128 stands for zero in the data rows.
Each row of this table is followed by its label. One hidden rule gives the labels. It looks at one to three of the table's principal directions, none of them among the few with the most spread.
[123 109 182 185  40 153 198 100 117  89  90 133 100  85 164 171 110 126
  72 190 133 166 194 157 148 105  88 151 187  81 137  88 141 123 107 124
 165 118 158 154 138  92 164 148 149 111 162  95 119 183 131 140 143] comb
[ 51 154 187 147 127 185 111 132 155  81 189 104 127 100 166 122 111 132
 141  94 178 152 201 189 158 141 109  60 174 127  69 131 195 141  91 103
 137 100 145 185  68  68 165 132 103 169  79 130 135 173 106 187 109] jar
[ 45 223 136 147 149 203  62 116 174  72 150  94 126 101 149 118 165 187
 189  43 176 160 140 146 110 131 127  37 148 153  72 137 214 107  48  85
  82 110 126 104  81 123 158 110 127 190  61 138 162  98 146 144  88] salt
[179 134  95 125 148  76 104 136 111 105  93 132 170 186 114  93 153 141
 160 123  95  66  54 120 111 150 177 131  86 119 152 134  91 134  99 107
 117 129 112  81 144 171  82 127 146 157 120 145 171  72 166  46 147] comb
[122 154 119 138 116  77  79 132  52 166 115 221 124 136  97 147 144 113
  55 105  56 136  83 106 114 120 131  52  93 113 150  94  98  77 183  98
  96 134  73 110 102 183 125 109 220  73 109 142 126  74 179 109 123] salt
[115 173 143 190 113 146 104 117  92 131 125 190 138 132 147 154 131 128
 104 103 149 121 128 165 166 121 116  78 175 120 112 120 158 103  79  64
 131 141 166  65  89 145 159 146 169 179  87 162 165  90 138 126 169] jar
[118 114 116 130 116 157 160 117 151 115 117 147  61  96 147 141 124 101
  91 129 112 172 192  75 127 123 138 140 120 144 174 156  95  94 167 144
 151 176 139 113 134 115 188 123 155  98 127 114  84 135 127 162 141] comb
[105 104 139  79 103 118 153 115 128 169  96 125 115 119  85 141 111 167
 119 149  88 129  91 105  84  78 137 158  88 114 137 110 113 124 157 196
 101  93  42 197 128 159  80  58 135  49 147  58 130 147 109 111  46] salt
[ 51 183 137 133 111 183 108 125 150 111 147 152 101  31 116 176 151 156
 153  85 151 206 157 155 122 120 109  63 149 143  89 122 182  95 108 104
 108 142 149 139  63  98 203 111 157 137  98 129 103 110 157 157 128] salt
[ 55 169 174 102 135 162  89 136 157 123 215  65 111  42 123 142 147 150
 139 117 173 219 168 206 110 108  89  13 139 128  44  75 223 147 170 133
  79  93 123 208 110  96 147 115  93  95 143 119  60 188 115 193  65] salt
[146 125 128 123 117 128 118 145 144 140 106 124 130 142 101 125 167 131
 145 108 122 149  98 129  89 140 134 124 126 126 114 121 101 119 115 137
 112 148 142  81 145 119 118 111 136  99 126 130 136  94 149 129 118] salt
[ 44 178 122 138 118 168 101 129 125 111 135 212 102  72 125 165 128 136
 138  56 120 159 148 128 137 115 131  70 124 146 119 158 146  78 112  91
 113 156 133 113  51 115 203 104 190 163  62 135 143  87 148 145 134] salt
[174 102 124 105 117  90 150 161 144 133 129 123 125 129 106 115 128 105
 125 131  75 116 122 125 115 144 137 119 102  93 144 120  86 132 143 174
 134 127  98 120 168 134  97 159 122 104 164 128 120 134 141  94 131] salt
[130 137 147  95 130  96  97 139  78 155 150 207 133 127 101 126 132  98
 102 102  30 117 129 153 103 138 167  43  89  91 143 121 108 113 137 129
  98 100  39 161 119 143 125 120 193 111 102 138 121 118 166 111 126] comb
[137 145 103 121 112 155 170 123 139 138 113 148  73  92 153 163 114 103
  99 110 122 122 159 105 145  95 126 140 150 122 147 127 117  95 134 142
 130 138 117  64 133 165 161 134 140 161 135 118 119 137  94 127 144] comb
[135 179  79 140 149 154 109 151 154  86 129 154 114  96 149 148 154 113
 141  62 106 107 142 121 152 137 160  78 117 130 130 157 144  85  56  99
 120 142 147  45  92 162 167 169 168 221  88 184 147  73 164 108 198] jar
[153 141 115 131 133 112 104 128 102 190 104 121 156 164  78 152 134 154
 131 161 145 119  31 129 122 102 105 170 129 143 117  99 128 126 105 126
 120 121 137 130 108 174  66 111 126  94 163 143 143  90 154 130 130] comb
[117 132 141  90  72  81 111 178 109 150 149 181  84  75  75 167 135 129
  87 111  37 167 101 128  98 151 109  16 107 100 135 103 109  67 157 143
 110 133  77 162  96 119 121 166 178  29 113 121  91 112 194 113 130] comb
[102 154 143 154 122 159 114 113 143 101 122 128 132 116 119 108 144 134
 156 135 146 139 145 128 128 134 123 119 141 133 119 131 136 113 131 111
 135 130 139  94 128 104 137 105 132 133 125 122 143 114 129 153 109] comb
[ 79 172 151 162 130 165  71 146 136 100 167 142 145  69 124 134 167 135
 175  95 206 204 140 203 145 155 110  29 173 150  53 134 167 122 142  54
 126 175 225  78  88  55 207 127 134 163  91 171 117  75 123 178 147] salt
[136 113 121  92  96 126 147 144 140 160 115 158  83 118 101 151 157 126
  97  87  46 115 130  84  82 126 143 108  98 110 153 131 102  72 111 189
  89 109  48 106 131 163 102 122 170  65 101 104 126 126 148 122 105] comb
[136 104 124 114 134 114 149 114 144 121 137  80 140 147 128 111  93 165
 188 176 186 105  93 154 142 117 133 178 129 150 130 148 135 174 134 132
 149 140 160 162 144 112 106 119  64 136 152 103 128 151  81 102 117] salt
[118 185 125 141 165 182  73 136 165 116 153 103 141 115 152 122 187 118
 162  51 161 165 162 166 108 137 141  50 156 134  59 117 182 127  75  97
  84 119 156  56 134 115 166 119 128 188  86 175 134 101 136 169 125] salt
[119  92 129  96 120 122 145 114 141 130  92 103 129 128 102 111 116 162
 160 180 118 108 101  96 104  95 135 182  81 128 138 137  90 131 175 182
 130 111  78 158 139 146  71  95 111  92 169  88 138 135 105 132  62] jar
[ 44 230 112 128 209 189  45 123 116 116 176 141 129  80 151 136 150  93
  92  37 153 231 168 138 123 104 128  51 115 161  91 115 198 135 155  65
  73 136 144 155  93 134 231  72 172 192 108 168  93 109 139 188 121] salt
[125 126 124 107 121 120 139 141 112 133 161 143 103 108 133 149 109 103
 116 113 135 144 136 153 143 139 114 118 143 135 132 130 121 135 149 115
 128 140 135 154 121 106 164 139 129 138 132 138  96 147 115 143 154] comb
[112 103 132  69 149  78 111 132 109 153 157 131 136 179 101  85 103 133
 148 113  93 110  91 113  85 136 149 128  73 137 150 140  97 157 187 160
 103 114  50 208 147 120  90  84 109  72 121  87 121 159 112 103  57] jar
[174 102 127  73 157  77 124 135 112 149 162 108 121 172 119  94 120 102
 139 150 100  98 107 146 104 147 150 126  93 122 150 118  84 164 172 146
 118 122  81 159 169 145  82 141 101 109 162 132  89 164 136 117 122] comb
[116 143 116 104 188 128  77 155 115 140 187 156 142 147 139 104 131  97
 130  41 129 108 141 135 148 189 140  75 136 153 110 166 127 135 122  95
 113 130 112 123  97 116 157 153 131 189  65 186 132  98 124 152 160] salt
[100 142  97  78 166 144 128 105 141 145 138 129 104 168 149 112 103 136
 167  70 127  80 133  75 106 134 145 175 125 169 152 164 130 131 106 137
 107 113  69 140 122 141 129 100  98 162  76 100 141 156 110 117  97] jar
[105 102 142 163 148 159 168  71 136  89  99 118 132 185 172  73  92 125
 124 145 166  92 181  87 151 123 146 235 131 143 175 168 101 167 141 130
 163 137 127 139 156 121 142  79 111 168 128  89 164 162  71 133  99] comb
[ 45 192 164 136 133 189 103 102 111 120 181 151  84  87 163 156  84 118
 125 130 182 184 176 181 155  82 108  68 165 151 108 125 184 123 146  74
 139 142 152 176  63 106 199 108 128 162 111 121  92 170 105 195 118] salt
[129 148 119  93 134 122 108 154 128 120 160 154 111 111 128 136 124 116
 153  90  97 105 128 151 133 158 145  64 130 126 123 145 124 109  98 110
 124 123 101 123  94 123 138 166 137 167  92 158 123 113 154 121 162] salt
[101 102  98 141 180 170 138  99 179 101 115  44 165 173 168  82 104 156
 197 113 238 129 144  76 142 136 119 255 147 196 111 183 143 186 128 135
 152 136 182 154 149  71 152  81  42 173 122 115 157 141  51 160  86] salt
[124 114  99  87 128 148 144 124 160 162 115  81 127  84  79 142 153 161
 169 148 129 130 109  65 100 128  98 198 117 157 123 131 139 104 143 193
 110  88  85 146 133 131  87 114  95  77 163 105 110 133 122 156  91] comb
[129 115 131 162  52 117 163 138 140 105  72 115 120 100  98 165 123 188
 132 184 145 107  65 128 152 105  81 161 141 112 123 112 116  94 102 137
 151 134 159  99 105 148  73 159 131 103 167 112 169  97 139 104 134] salt
[121 130 118 107 132 128 133 122 127  97 122 138 121 109 119 112 168 120
 150 115 104 110 137 118 103 145 155 132  93 124 145 130  98 116 153 135
 105 121  92 101 123 143 131 103 154 141 127 116 120 126 143 118 120] jar
[123 134 149 128  71 157 164 120 166 157  99 100  91  91 105 184 119 185
 125 155 129 148 108 143 114  73 103 129 151 106 108  94 159 104  66 179
 122 105 107 147 113 159  90 127 121  80 155  96 132 139 135 126  98] comb
[154 140  72  82 148  39  69 164  52 203 136 208 140 171  58 155  88 129
 122 126  62  76   0 102 139 132 124 110  75 152 163 139  78  94 148 104
 123 139  75 160  74 187  67 156 166  99 131 177 135  53 188  93 167] jar
[115 136 130 137 151 169 126 142 183 117 171  64 146 106 153 140 135 131
 170  94 204 168 163 182 143 135 108 128 174 147  61 127 198 171  70 118
 124 128 210 142 129  71 165 139  69 173 116 155 117 153 109 164 145] jar
[123 177 123 158 170 140  84 148 127 102 178 106 159 145 170 130 135 105
 127  66 176 141 140 189 161 150 122  74 165 135  79 112 188 162  64  63
 117 123 188 128 101 115 168 153 117 212  96 190 134 125 144 136 178] salt
[140 105  88  93  81  83 121 176 154 127  73 113 147  85  30 133 190 184
 140 118  39 137  39  62  64 134 144 104  49 111 128 125 102  67 147 203
  79  97  60 118 147 141  62  86 173   9 137  93 154  50 153  76  70] comb
[119 106 128 109 135 116 128 130 105 158 124 140 138 146 106 126 110 122
 122 150 114 120 103 101 120 106 124 169  92 136 143 135  99 127 172 160
 134 118  94 176 106 143 100 104 129  91 151 112 125 138 117 145  97] jar
[135 118 106 146 125 132 159 118 134 114 102 104 130 145 147 130 111 133
 109 138 146  96 125  90 153 119 111 200 139 138 147 135 133 131 111 132
 140 119 142 120 141 143 116 131 113 148 139 117 154 138 103 117 138] comb
[ 82 109 128 105 122 161 167 124 174 100 135  94 107  81 141 132 134 132
 117  90 117 149 195  99 111 122 123 158 114 126 123 135 156 135 129 179
  99  95  97 176 145 103 152  96 121 120 120  87 118 181  99 147  87] comb
[ 87 144 157 131 129 156 118 120 145 109 145 105 110  62 131 119 152 123
 110 145 136 206 185 128 109 108 115  74 112 116 108 100 145 121 212 149
 119 129 117 146 134 120 158 109 132  89 163 106  78 154 119 168  75] jar
[162 117 126 169 119 105 115 125 123 129  95 106 174 170 124 115 136 158
 122 143 149 106  87 129 143 148 119 139 161 126 109 116 143 140  87 100
 136 119 164 100 157 120  95 133 118 121 115 144 174  86 128 102 139] salt
[183 162  67 122 131 115 120 155 140 129 110 192 111 119 129 157 142 117
 151  57  72  83 102 136 140 136 186  66 118 113 144 160 108  85  44 108
 115 155 122  11 127 176 152 170 180 209  82 186 160  42 160  59 207] jar
[121 125 142 141 169 149 104 105  97 148 144 116 140 152 133 121 125 107
 107 179 170 144 133 133 146 109 117 167 120 156 130 128 126 148 168 110
 144 133 152 167 102 143 123 113 124 127 164 153  99 140 123 204 133] salt
[120 125 114 201  83 156 155  89 152  55  53 102 126 147 181 131 116 183
 155 162 190 103 132  95 159 116 127 181 174 149 136 151 144 107  70  82
 173 148 202  68 121 107 145 123 119 159  92 106 187 102 110 106 137] salt
[ 97 145 136 131 156 138 130  83  97 111 139 149  88 129 175 127  79 107
  90 168 143 125 174 122 163 105 128 142 129 143 167 125 122 140 173  84
 158 148 124 169 101 157 158 132 135 165 141 127  91 168 136 152 147] comb
[122 162 116  99 160 151 121 104 118 148 171 109  93 118 190 140  98 118
  92  99 127 118 180 123 141  99 143  71 149 133 125 119 187 125 127 129
 104  77  57 158 127 172 150 134 113 162  98 126  97 177  78 136 110] jar
Which label does each new row get?
[ 85 129 138 105  69 128 145 155 145  95 140 149  89  80 115 160 113 165
 139  92  89 105 126 134 135 145 121  71 131 115 125 147 137  80  82 142
 123 105  82 159  67 111 124 153 148 117  77 107 148 128 140 109 125] comb
[148 154 114 142 102 133 126 147 134 123 112 163 130  95 117 165 159 126
 146 104 103 128 115 160 126 116 150  78 130 103 110 117 134  93  74 120
 119 131 141  64 102 145 144 137 169 153 112 152 143  85 160 101 163] salt
[144  77 135 147  88 137 184 106 143 114  80 116  94 143 138 125 110 143
 105 181 137 108 141  89 141 121 123 201 139 131 168 154  84 117 137 151
 164 151 141 108 157 125 112 128 124  98 145  98 141 134  96 139 126] salt
[165  88 120 123 130 110 167 128 124 125 131  82 139 153 165 114  86  97
  92 157 130 106 159 112 153 126 123 178 147 118 140 123 132 163 145 149
 152  91 119 174 178 109 120 134  88 128 153 115 123 182  71 128 127] comb
[ 72 118 166 161  18 191 181 124 186  91  85 131 112  47 109 190 171 205
 175 107 132 120 161 133 117 141  90 136 190 109  83 124 179  61   3 160
 123  82 129 108  59  76 127 131 143 101  63  83 180 130 157 136 113] salt
[134 155 127 129 145 127  91 126 112 155 124 135 150 149 118 119 148 130
 138 112 123 128 101 128 104 117 132 101 122 126 111 111 134 122 130 124
 103 113 103 101 134 153 108 113 135 126 125 138 141 107 136 128 101] jar
[133 155 132 133 144 147  88 143 137 144 147 149 117 128 122 117 164 114
 147  90 140 138 134 129 121 168 115  76 154 141 108 139 115 101 127 103
 123 159 146  42 124 121 139 167 129 146 102 170 125  88 152 161 148] comb
[187  82  86  69 167  52 161 142  84 160 151 138 100 165 153 117  35  71
  55 162  77  85 119  95 167 113 153 160  81 123 203 147  65 164 217 154
 161 139  74 202 167 177 115 164 113 133 180 134  83 165  81  89 160] salt
[ 75 194 109 142 117 161  94 188 170 109 145 147 147  71 114 186 152 146
 132   0 107 155 122 156 138 142 109  43 151 113  54 117 203  94   0 115
  85  97 137 126  48 114 167 143 168 185  54 175 181  73 182 114 156] salt
[ 96 123 139 118 107 155 152 145 184 107 164  53 135 128 161 138  88 173
 196  96 192 121 139 155 137 129  99 138 179 143  78 147 201 155  50 151
 138  92 151 190 108  63 128 147  38 148  90  98 152 188  75 120  97] jar
[101 173 128 149 153 142  62 137 113 110 130 160 169 141 111 110 179 130
 148  68 114 130 107 139 110 149 146  74 107 131 103 136 140 111  93  91
  91 119 120  93  97 133 134 105 177 160  85 166 167  68 168 137 125] comb
[ 81 187 171 207  37 150 124 147 123  94 121 156 127  55 111 197 173 159
  91  98 134 174 125 193 142 115  60  40 180  79  71  54 196  76  56  95
 100 108 168  91  71 128 143 152 187 117 119 135 159 112 186 124 142] salt
[132  80 148 103 135 129 177 124 150 113 185  64 108 137 188 120  82 117
 128 150 166  91 196 145 160 152 108 166 165 136 128 138 161 175 119 146
 154 100 137 203 136  92 123 184  45 149 120 111  94 237  83 144 142] jar
[136 104 104 126 145 135 141  80 140 127  80 104 155 185 158  90 120 171
 171 122 137  62 127  69 110 117 163 199 122 145 143 160 131 142 102 152
 118  89  74 113 168 146  98  85 100 150  91  93 183 129  78  92  71] jar
[168 109  50 118 149 118 153 108 128 162  84 131  87 183 166 143  59 131
 105 137 133  85  98  36 158  81 152 206 113 173 192 180  89 110 136 142
 161 161 119 106 143 188 126 129 117 141 127 130 139 103  78 108 142] jar
[ 81 138 128 135 127 154 117 130 136 123 149 161 125  85 132 152 120 156
 165  87 181 142 135 156 162 149 116 103 163 158  97 165 148 122 110  92
 137 161 172 120  69  92 185 141 126 176  77 150 135  94 112 142 155] comb
[134 149 126 160 167 176 160  61 111 112 101 138  92 157 212 102  72  74
  65 166 146 114 215  86 170  72 157 182 144 127 187 138 112 142 173 109
 172 140 116  98 164 178 175 101 133 200 155 112 122 168  64 148 129] salt
[142 121  97 153 168 144 116 104 120 135 104 129 131 165 166 108 121 111
 104 126 147 114 149  68 148 116 141 165 119 154 149 157 106 122 157 124
 144 141 127  91 139 161 139 124 134 156 126 155 138 103  99 159 127] salt
[153 129 103 152 140  95 118 140  94 121 103 174 138 127 122 138 131 111
  88 144 106 120  97 117 158 124 144 124  92 120 158 129  86 114 152 102
 150 171 156  96  99 179 135 153 179 147 147 167 128  72 166  96 187] jar
[161 133 121 143  68 124 179 144 121 127 109 147  83 101 164 184  99  92
  65 121  90 145 159 132 143  96 110 107 161  83 142  93 123 101 106 142
 142 120 120 112 142 140 159 166 153 130 149 126 117 156 127 110 156] salt
[143 125 149 103  92  98 121 132 112 137 113 134 118 126  77 125 158 151
 133 165  66 114  81 134  81 122 139  89  86  96 142  98  98  98 144 161
 102 100  54 133 132 165  58 119 157  56 155 103 123 122 169 108  89] comb
[135  86 116  69 159 100 144 120 135 158 155  96 120 155 136 101  68 129
 149 161 129 116 129 102 120 114 151 163 102 152 153 156 120 166 188 166
 146 125  96 211 158 110 114 109  66  91 135  87  94 181  73 116  88] jar
[140  87 134 149 135  99 123 126  91 116 119 141 147 158 131 101 122 102
  68 156 107 116 139  99 151 152 132 146 107 127 156 138  91 133 177 119
 149 127 122 158 135 123 119 124 157  99 135 143 130 117 125 152 138] comb
[118 153 127 103 120 109 120 136  83 119 165 206 110  83 117 144 135  87
 124 111  58 114 150 151 128 135 155  58  94 104 156 126 116  95 157 117
 111 113  68 135  93 143 158 137 187 145 117 136  98 138 159 113 154] salt
[ 61 136 148 168  86 163 136 110 136  84 102 129 149 123 142 134 123 169
 141 100 155 119 143 123 137 123 110 147 163 133 101 136 175 115  74 109
 121  90 135 147  95  81 144  78 138 138  69  90 194 131 102 135  89] jar
[116 144 144 209 116 206 169 104 168  58 117  77 117 101 218 146 124 111
 104 130 223 168 226 152 184 121  94 167 215 130 100 123 182 150  69  84
 169 146 244  88 133  87 210 158 102 219 132 148 133 162  97 173 178] comb
